Each path below is one point turned by a fixed rotation once a step. After each direction that follows a path, write how fast that rotation turns it, in degrees each step (0 if it stays still).
Each turn is a multiple of 5 degrees from 10 to 175, or 0.
Each row of a path follows its step; steps can be skipped.

step 2: [ -8  -5   0  14 -16  -2   1  15 -13  -3 -19  -4  -4  -3  17 -12 -17   2
  -1 -17  -4  -2  -1  -8 -14   3 -14   0   3  11   7  24   4  -5  17   0
   3   2   7   9   9  17  -9 -29   9  -4  -5  10  -5  -5  -3   7  10   1
  -9   4  -1   6  19  17 -18  -8  -1 -26   1]
step 4: [  3  15  16 -25   5 -10   1  -4 -23  -9  -4 -16 -16  12 -24   8  14 -10
  -6 -11  -5   5  14 -17  -9   0 -10   5  15  -2  -7  -3  14  -3  -6  -5
   3  -6   8 -16  -5  -2  21 -11  -3   6  -5   4   3   3   0 -11 -24  13
   2   2   4 -15   0   5  -9   2  10  19   5]
step 10: [ 16 -14  12   6 -10  13  -5  11  13  -8   3   3  -8   6   3   8   6  -5
 -20 -23  -9  14 -10   0   6  23 -11   9  -4 -17  -6   3  17  -7  -4  14
  11  11  -4  16  -5  -8  -3  13   8  -6  -5   3  22  -2   8   1 -10  -9
  19  10  -7   3  15  15 -15   4  -1 -13  -5]
step 11: [  9   8  -1 -13  10  -4  12   0 -28  12  -1   6  -3   2 -11 -14  17 -11
   0  -9  -4   3  12   1 -12   6  -2  10  -9  -3 -15  18   8  -4 -12 -22
  17   1  11   1  -7  -9  -6 -11  18   7  -2  -2  -8  10   9  11   4   4
 -11   8   2   4  -7   9  -6  -2  35  17   5]
step 12: [-13   5  19 -16  -5 -12  -2  -8   8   3   5 -18  -5  -2  -5   9  21 -16
  18  14   1 -14  -9   3  -9  -8  -2   3  10  -4   7  -3  14 -10  13   6
  13   1   6  -3 -14  -9   2  11 -23 -12  -4   2 -23 -14 -10  15  13   7
   2  -8 -19   1 -17  13   5   0  -6  -1   3]
step 13: [ -3   5   1   0   1   9  -9 -14   1  -2  17  -2  -7   2  27   3  -5  15
  -8   2  -1 -13  11 -22   5   3 -11  -7   5  23  -5 -12  25   2 -22 -13
  -4   0  13   6  -3  10  -8  11 -20  -2   1   8   6   0  -6  -1   0  19
  -5 -10  24   1   0 -11  -1  16   0  -6 -13]
step 19: [-13  -8   5  -7  -6  -1 -10   0 -12   1  14  -5   7  -7   4  18  14 -13
  -3   3   9  -3  -9  14  -4   1   6 -11   8 -20 -20  -1  11  -7   0 -12
  18  -4  24   9  -5 -24  -7  10 -16   1   0  -5  -4  -6  11   7  13   6
  16   3   4  -7 -17 -12  -5 -13  -8   2  30]
step 25: [ -7  11  10  -3  -1 -11   3   3   8  -3  15  -6  -7   6  10   7  15   2
  -8  -7  -7  -3  -4 -12  -4   3   0  16  10   3   2   6  -3  -7  11  -7
  11  -1   8   6 -29  17  12  14 -20   0 -16  23   2 -10 -26  13  21   8
  -3  -1 -11   3   3   1   5  -2  23  -1 -18]
step 33: [ 12   8   6   3 -19  18 -14  -8  12  -1  -2  -6 -19   5  26   8  -9   2
   6  -3  -1 -19   7  -5  -2  -8 -22   1  -4   6  -7  -3  12   1 -16 -13
  14 -10  -8   8  -7   8   3  11  -7  -7   1  -1   1  -1 -11   0   6   9
 -18   0   1  15 -17 -18 -12  13 -11 -24  10]
Speeds:
[ 4  3  5  2  3 -4 -3 -3  0  3 -6 -5 -6  0  0 -3 -2 -2  1 -2  3  6  0 -4
  1  2  0 -6  3 -2  1  1  4  2 -1 -3  0 -3  2 -1  0  2 -2  2  2  2  1 -1
  1  4  5 -1  3 -1  1 -2  1  2  1 -4  4  2  0 -4  2] => 160
[-2 -2  0  3  7 -1 -2  1  4 -1  3 -6 -1  4  1  1  4 -2 -1 -2  2 -1 -1  4
  0  0  1  2  1  5  2  2 -2  0  1  0  2  4  1  4  4  2  3  2  4  3  0 -1
 -2  3  2  0  6 -1 -1  5 -4 -6  0  2  6 -1 -3  1 -3] => 160
[ 0 -1  0  1  2  1 -5  0 -1  0 -2  0 -2  0  1  1  1  9  3  4 -3  2  4 -1
 -4  2  3  4 -1 -4 -2  2 -2 -1  2  3  0  1  2  2  4  6 -6  2 -3 -3  0 -5
  1  0  4  3 -1  5  2 -3  1 -2  2  3 -1  0 -2  1 -4] => 100
[-1  2 -1  3  2 -3  4 -1  3  2  6 -3  1  0  4 -1  2 -2  0  9  1 -2  4 -1
 -4 -2 -5  2 -1 -6 -3 -1  3 -3 -1 -8 -2 -1 -1  2 -2 -3  3  0 -4  0 -2 -3
  1 -2  0  1  2  3  3  1 -1  3  2 -3  5 -1  1  0 -1] => 55
[-4 -1  1 -2  1  6  2 -1  2 -1  4  0  1 -2  0 -6  0  0  2 -1  2  3  0  3
  3  0  5 -1  1 -3  5  2  3  2  1  3  2 -5  0  0 -4 -2  5  4 -1 -3 -3 -4
  5 -3  4  1  1  2  0  2 -1  3  0  4 -1  3 -6  0  3] => 160
[-3 -1  6  0  0 -3  1  2 -2  1 -1  0  2 -5 -3 -4 -5  1 -1  0  4 -6 -3  1
 -6 -5  1 -2  0 -7  3  1 -1  1  3 -1 -1  1  2 -2  1  3  0  2  3 -2 -2  4
 -1 -1  0  3  4 -2 -3  2  0 -2  1 -1  0  2  5  2 -3] => 110
